One turning vector, and how many ticks it has turned:
The counts run from 0 to 160.
[152 120 118  99 132 133  97 159 131 115  97 100 158 137 114 129 120 135
 132 174 149 153 100 109  73 153 166 154  84 178 111  89 142]
34
[124 123 152 143 122 112 102 133 126 120 100 146 151 115 117 129 121 145
 192 151 176 166  98 185  82  94 127 135 144 129 123  73 148]
152
[124  86 132 120 189 131  92 129 130 118 181  92 124 115  91 129 139 189
 153 113 132 106 103 121  85 164 121 104 120  96 117 112 118]
125
[148 132 140 126 146 142 137 175 132 126 114 126 168 100 125 145 107 124
 126 138 173  90 149 166  62 161 109 120  88 136 138 103 138]
104
[166 114 159 175 166 127 107 174 154 131 145 107  82 117 106 111 145 127
 158 124 171 146 112 154  90 128 133 117 128 110 121  93 167]
11
[135 117 182 126 113 125 108 141 139 108 132 175 158  98 105 149  85 150
 161 129 142 129  93 141 138  97 117 159  90 122  78  97 161]
25
[ 74 165 154 140 121 122 115 149 121 130 130 106 102 114 104 142  89 147
 116 101 135 188 150 126 131 175 171 168  96 111 132 147 127]
68
[ 90 155 122 125 148 163 131 164 129 156 141 158 116 128 114 122 102 159
 136 100 179 104  83  77 102 131 125 137 124 122  74 152 122]
45
[124 131 189 159 125 101 112 183 182 137 136 121  94 124 125 141 111 126
 142  79 162 159 115 127 134 137  99 149 122  94  89 129 152]
138
[118 121 136  97 101 152 128 160 127 126 109 115 122 137  56 154  89 163
 106 144 146 142 138  62 112 111 152 109 114 130  87 153 150]
49
[119 177 134 120 105 130 114 153 147 158  96 129 154 133 140 142 100 144
 135 158 199 112 106 166  72 162 111 145 117 142 121 141 117]
39
[146 104 179 125 128 129  96 146 144 103 137 176 141  98 105 129  99 152
 162 119 155 122  89 128 143 101 126 164  92 131  75  83 157]
26
[ 87 136 106 134 136 110  74 111 132 167 107 109 115 122 114 155  62 155
 141  79 149 155 134  89  97 148 163 114 115 116 140 120 128]
64
[137 152 170 121 129 131  93 100 122 152 105 157 128 106 136 165  98 166
 149 104 111 138  62 112  76 104 128 141 100 127  95 121 118]
158
[120 117 164 150 158 152 141 172  94 172 160  93  82 118 135 164 141 160
  94 120 152 151 109 136 104 105 139 120 115 110 118  78 103]
77
[160 105 132  95 125 115 136 145 104 107 122 116 157 131 137 149  85 162
  86 102 124 150 135  95 110 135 122 148  76 159  99  48 129]
97
[121 139 181 149 137 122  75 128 151 124 105 173 100 111 133 100 130 153
 160 107 158 145  68 151  91 111 119 141 137 133 109  94 108]
155
[160 138 172  93 119 129 130 131  89 124 124 122 140 122 146 154  84 184
  90 107 107 127 112  96 105 122 119 132  88 123 100  63 116]
95
[104 146 118 103 125 125 167 160 113  70 124 128 140 168  81 103 101 162
 110 107 141 173 130 104 108 144  87 136 126 125  77 138 118]
115
[103 139 114 101 119 128 166 148 111  79 152 136 140 167  77 109  96 181
 119 107 156 164 125 119 121 150  89 145 128 127  85 145 109]
116
[ 63 124 111 127 165 116  68 108 110 161 132 114 115 120 124 159  97 168
 149  94 143 130 106 106  79 144 146 112 128 103 134 116  91]
62
[145 153 134 144 151 133 125 125 104 146 113  99 101 142 117 147 133 161
 167 128 124 174  77 139  41  95 136 106 120 107 112 105 139]
15
[ 48 105 142 136 173 125  73 150 138 131 132 119 107 101 109 148 126 152
 130 125 146 130 104 118  92 145 136 110 130 117 138 109  73]
60
[106 173 142 127 112 129 111 162 157 158  79 139 153 120 134 160  88 125
 144 153 193 112 108 155  74 139 107 140 118 139 109 140 126]
40
[ 86 165 155 132 115 125 134 151  87 149 153 105 129 123 109 162  87 153
 145 112 161 165 142 139 150 167 165 171 111  91 131 124 144]
70
[151 156 147 154 160 137 123 144 114 148 129 101  85 133 123 134 153 158
 151 130 132 162  78 151  41 103 134 104 120 102 118 116 132]
14
[132 137 159 115 124 129  94 104 117 141  99 149 139 106 129 163  84 161
 148  98 108 146  69  90  88 107 137 152  88 136  88 114 134]
159
[132 169 150 129  91 113 118 111 134 112 110 162 103 149 108  92 112 163
 137 113 151 204  91 165 106 110 124 153 117 147  90 123 127]
20
[145 109 145 142 148 141 142 154 119 165 174  98 107 129 111 173 123 167
 153  89 129 158  85 107 107 114 132 140 114  95  90 122 173]
142
[125 113 189 161 144 134 129 199 118 154 141 101  68 115 126 138 124 138
 105 120 181 147 139 122 145 119 142 129 132 108 115  70 129]
75
[157 107 142 155 145 121 136 154 130 143 172  92 128 117 102 174 117 142
 175 123 174 148 129 178 114 147 120 155 106 106 117 102 182]
8
[ 71  97 158 123 141 113  69 164 160 120 105 123 111 100  87 152 116 143
 124 158 174 133 137 131 105 130 123  93 148 118 135  96  92]
58
[120 136 137 121 141  90  82 140 161  96  99  75 115 144 105 116 116 145
 133 110 120 185 131 127  69 187 146 113 113 120 139 132 129]
130
[ 90 113 126 101 124 160 133 162 101  97 152 109 128 136  47 127 119 178
 119 170 159 156 132 115 130 150 160 148 128 136  98 136 114]
52
[125 149 126 142 186 144 135 191 128 107 125 145 144 112 129  81 122 122
 141 108 175  98 121 127  57 168 112 122 117 117 118 104 127]
107
[143 127 154 137 122 111 131 154 148 114 152  86  94 140  97 153 110 153
 110  99 136 199 136 143 135 177 114 178  98 135 105 134 144]
4
[141 138 136 116 133  84 108 106 120 132 134  83 115 153 126 164  73 168
 153  73 121 165 117  86 123 159 109 138 128  98 104 111 139]
0
[171 103 144 138 116 138 125 152 138 126 134  97  90 151  80 112 137 167
 127 125 156 203 121 140  96 111 168 138 127 152 108 110 175]
146
[138 131 138 138 164 135 132 194 135 111 112 140 166 101 121 128 102 115
 143 131 174 100 145 155  62 158 108 121  92 126 135  99 143]
105
[ 84 156 147 138 123 116  96 147 128 130 109 114  97 112  98 133  81 142
 109  94 135 192 151 104 123 169 177 146  92 118 140 144 128]
67
